In the rows, 128 means zero.
Each path is a new rotation, seen through one point. The rows after it are directions, each followed by how far the rotation turns it, in degrees per step (0 if it stays put).
Each turn is a multiple of 5 degrees from 10 to 175, or 0.
Each row of a path follows its step; steps can be skipped.

step 7: [127 131 122 128 120 121 134 118 128 125 127 119 122 129 143 136 127 122
 143 121 117 135 129 117 117 135 133 134 126 127 133 126 137 128 116 121
 125 129 126 127 124 135 115 126 136 122 131 128 141 126 122 129 120 137
 134 124]
step 10: [134 120 141 139 126 133 122 132 126 129 135 138 139 120 133 118 133 128
 115 128 128 136 119 139 129 119 132 135 112 127 127 135 125 125 122 128
 139 136 122 126 121 128 116 135 135 127 128 132 127 128 133 120 128 123
 133 124]
step 14: [134 129 128 136 124 129 127 136 130 136 131 132 126 125 129 129 125 134
 127 137 129 123 119 126 118 131 132 122 135 129 124 131 126 113 139 127
 141 132 144 124 133 130 136 114 131 132 127 132 124 128 134 144 136 136
 119 113]
step 17: [122 128 128 127 127 124 122 138 127 135 126 125 116 119 126 122 139 125
 131 131 131 123 127 122 136 134 119 120 123 133 143 104 129 129 124 122
 130 111 125 129 126 131 134 133 122 126 131 123 122 121 129 131 115 131
 132 133]
step 19: [132 126 129 137 131 124 112 137 132 128 124 138 141 132 122 125 114 141
 132 128 117 115 117 138 121 137 134 129 123 128 128 130 122 135 136 117
 133 129 124 132 133 128 129 140 127 131 132 136 128 127 118 127 125 126
 121 128]
step 21: [127 133 136 128 138 127 128 125 128 132 125 128 131 118 144 132 134 127
 114 118 126 128 137 130 134 125 139 120 112 130 125 126 133 132 125 141
 119 122 127 135 133 132 133 120 127 131 132 138 134 127 119 120 133 123
 112 133]
step 24: [123 135 126 133 124 116 139 120 136 127 136 123 129 126 127 131 121 132
 123 133 123 123 121 127 111 136 120 127 120 114 118 131 123 129 137 124
 121 135 116 129 132 123 136 126 132 127 116 118 123 134 120 125 123 123
 141 126]
step 31: [114 129 119 122 122 129 123 132 117 131 143 130 128 131 126 117 127 134
 120 128 137 127 136 126 129 124 133 122 139 136 119 138 133 129 129 129
 121 118 138 126 117 133 121 122 135 119 132 127 119 142 133 131 127 129
 119 135]
Directions:
[129 130 131 126 127 126 128 126 133 128 128 129 128 128 126 128 128 125
 130 130 129 132 124 129 132 128 127 126 128 129 130 129 127 128 127 127
 126 130 127 128 128 129 127 129 130 126 131 129 128 129 131 128 129 127
 127 129] | 145
[126 127 127 126 127 129 131 125 128 127 127 126 128 129 129 124 126 128
 129 131 127 127 130 128 128 129 129 128 126 130 131 130 127 131 131 126
 127 130 128 129 126 129 130 131 127 126 124 125 131 129 127 129 128 127
 126 130] | 90

step 0: [125 132 143 138 118 122 114 128 135 123 129 132 125 136 120 122 124 127
 115 122 130 136 129 130 129 134 135 131 126 124 126 132 132 125 120 127
 139 141 133 144 135 126 137 134 121 125 126 128 124 125 135 120 133 125
 122 130]
step 5: [129 125 129 135 132 118 131 122 134 124 122 139 123 135 124 135 116 130
 132 130 125 136 130 140 138 142 128 120 126 122 115 132 132 137 129 123
 140 131 127 137 133 130 134 128 126 127 134 138 122 136 124 129 133 129
 119 136]
step 7: [129 134 127 127 126 124 123 134 127 126 133 132 115 132 126 127 116 135
 124 128 135 119 129 119 125 118 140 122 137 126 124 126 123 130 127 120
 137 132 127 118 122 132 133 118 136 133 130 142 128 128 137 112 130 123
 119 137]
step 8: [137 126 138 127 121 123 116 117 125 139 134 134 127 131 123 129 132 132
 134 133 132 145 135 138 123 132 132 133 136 129 135 132 135 127 131 124
 131 140 136 141 142 132 131 130 123 129 134 136 123 130 120 125 134 127
 123 129]
step 24: [134 122 125 130 133 125 123 118 121 127 125 130 125 121 131 131 124 139
 145 129 124 136 125 127 127 133 139 132 118 129 118 134 129 128 127 126
 138 137 135 120 135 127 131 111 136 123 134 135 126 133 124 123 139 132
 123 135]
step 26: [134 133 140 126 132 123 132 126 132 124 135 146 131 135 128 124 132 130
 127 131 126 117 129 128 138 127 145 120 130 124 134 128 124 139 132 127
 138 133 136 121 130 118 136 122 128 132 131 138 133 114 130 117 125 127
 130 131]
step 27: [134 117 124 132 136 124 116 124 122 127 138 124 123 133 134 131 124 133
 121 128 137 135 124 126 124 128 124 125 128 134 125 124 129 128 128 117
 122 148 130 131 136 134 133 125 124 121 131 143 123 136 130 115 138 125
 122 124]
step 28: [120 132 134 126 121 124 124 123 132 123 124 140 123 133 117 119 116 129
 131 122 132 138 126 140 128 136 125 133 133 124 134 125 123 122 114 132
 140 127 131 138 130 129 129 129 134 130 123 140 137 126 128 128 131 138
 115 134]
Directions:
[128 127 128 129 127 127 130 127 132 132 128 132 126 129 126 129 130 127
 126 130 130 129 130 131 132 128 127 129 129 128 128 128 128 127 128 129
 127 126 127 128 132 129 125 130 128 130 126 127 127 130 125 129 126 128
 126 131] | 125
[130 129 125 128 128 128 128 132 127 129 126 130 128 126 127 124 125 125
 128 125 130 127 128 131 130 125 128 127 129 131 127 129 126 128 127 125
 128 128 126 129 129 129 127 127 128 129 130 125 128 129 129 126 131 130
 129 126] | 140
[127 129 130 124 126 129 125 128 125 132 129 129 127 128 129 129 130 129
 129 127 128 129 131 131 128 126 129 130 129 128 127 129 129 130 132 129
 127 128 129 125 126 129 129 126 129 126 131 125 128 129 128 127 126 130
 130 131] | 65
[129 126 128 129 130 128 128 128 126 128 125 128 130 127 127 127 130 125
 126 128 126 129 128 128 128 129 131 126 128 127 127 133 129 126 131 129
 127 129 127 130 129 125 132 130 131 130 129 129 128 131 128 126 129 125
 129 132] | 135

step 3: [132 129 130 128 115 129 135 138 129 117 134 129 124 128 139 123 133 124
 137 129 114 134 140 119 126 130 132 136 130 132 123 127 133 126 123 130
 129 132 123 140 142 129 140 124 122 126 131 117 124 131 118 118 119 122
 131 130]
step 10: [140 129 127 130 121 125 123 122 120 130 131 128 125 132 118 124 134 128
 138 138 123 132 134 126 125 127 131 130 124 116 123 125 115 137 115 139
 127 130 126 126 122 136 127 133 130 132 122 118 131 128 124 110 137 120
 134 115]
step 14: [128 126 131 139 114 123 113 127 136 128 136 139 134 120 125 133 123 122
 130 131 126 130 135 138 143 116 129 125 132 130 124 129 132 139 118 132
 130 121 114 132 131 126 133 133 124 128 130 114 131 133 125 128 129 127
 130 129]
step 18: [135 123 129 126 126 122 126 131 141 121 123 132 132 133 129 137 128 131
 136 137 126 120 120 128 126 119 128 126 131 126 120 139 116 135 126 127
 130 132 133 141 117 130 140 122 112 123 138 123 136 125 124 116 130 133
 130 122]
step 21: [137 126 133 127 121 135 132 129 124 125 134 134 127 111 133 123 136 123
 125 124 127 129 127 130 121 126 115 125 119 111 120 123 130 128 127 135
 126 118 125 140 126 134 133 130 131 147 132 124 135 126 129 126 122 128
 141 127]
step 23: [125 123 133 127 127 119 124 132 137 138 142 127 126 127 133 137 123 127
 122 129 120 128 132 135 119 124 127 129 138 137 142 120 133 128 124 125
 126 142 128 134 131 130 126 130 130 126 136 125 137 128 109 123 116 132
 136 136]
step 27: [124 131 122 123 139 126 122 111 133 127 126 130 126 132 137 135 141 128
 128 131 129 124 130 130 121 133 124 128 118 120 135 124 115 131 129 127
 136 134 128 128 134 145 132 135 123 127 139 131 141 116 127 125 124 130
 137 139]
step 30: [137 120 124 123 127 133 117 131 122 123 127 126 130 126 134 130 133 119
 113 128 121 122 114 129 126 116 132 135 136 123 127 129 130 137 113 133
 120 134 121 138 121 134 127 133 116 128 128 126 121 128 127 112 124 125
 128 131]
Directions:
[129 128 125 127 127 130 125 125 128 126 130 126 127 128 131 127 125 129
 126 129 128 128 129 128 125 128 125 127 127 132 128 130 130 131 127 128
 130 132 129 126 129 128 128 127 125 129 127 127 128 128 129 126 126 128
 125 127] | 95
[125 127 128 129 130 129 128 125 128 130 128 127 129 129 129 129 132 128
 127 130 125 127 127 126 126 127 128 132 129 130 129 128 128 131 129 125
 127 131 126 132 129 126 127 130 129 127 128 129 126 128 128 128 129 130
 127 132] | 95
[127 127 127 128 127 130 130 130 130 128 128 130 127 129 129 127 130 128
 127 125 131 127 129 131 130 127 134 128 132 129 126 132 131 128 128 126
 126 129 126 127 127 129 130 129 126 128 128 127 127 129 130 125 127 128
 127 128] | 65
[129 126 127 129 132 129 128 126 130 127 127 128 129 132 127 126 129 125
 128 129 126 128 131 127 127 127 128 126 129 130 128 129 126 126 129 127
 125 125 130 126 130 128 129 125 128 127 127 128 132 124 129 127 129 125
 127 130] | 155
[128 128 130 125 130 128 125 126 128 129 129 132 128 128 128 125 130 133
 130 127 131 127 128 125 129 127 127 127 129 126 128 126 126 126 127 128
 128 131 127 128 128 127 128 128 130 133 128 130 127 127 130 127 126 126
 127 129] | 70
[128 128 132 128 127 130 130 130 130 128 125 129 129 129 130 129 125 130
 131 125 126 127 131 126 126 128 126 128 129 129 127 127 129 131 133 129
 127 126 127 131 128 128 128 126 127 130 127 131 130 129 127 127 126 129
 128 127] | 20
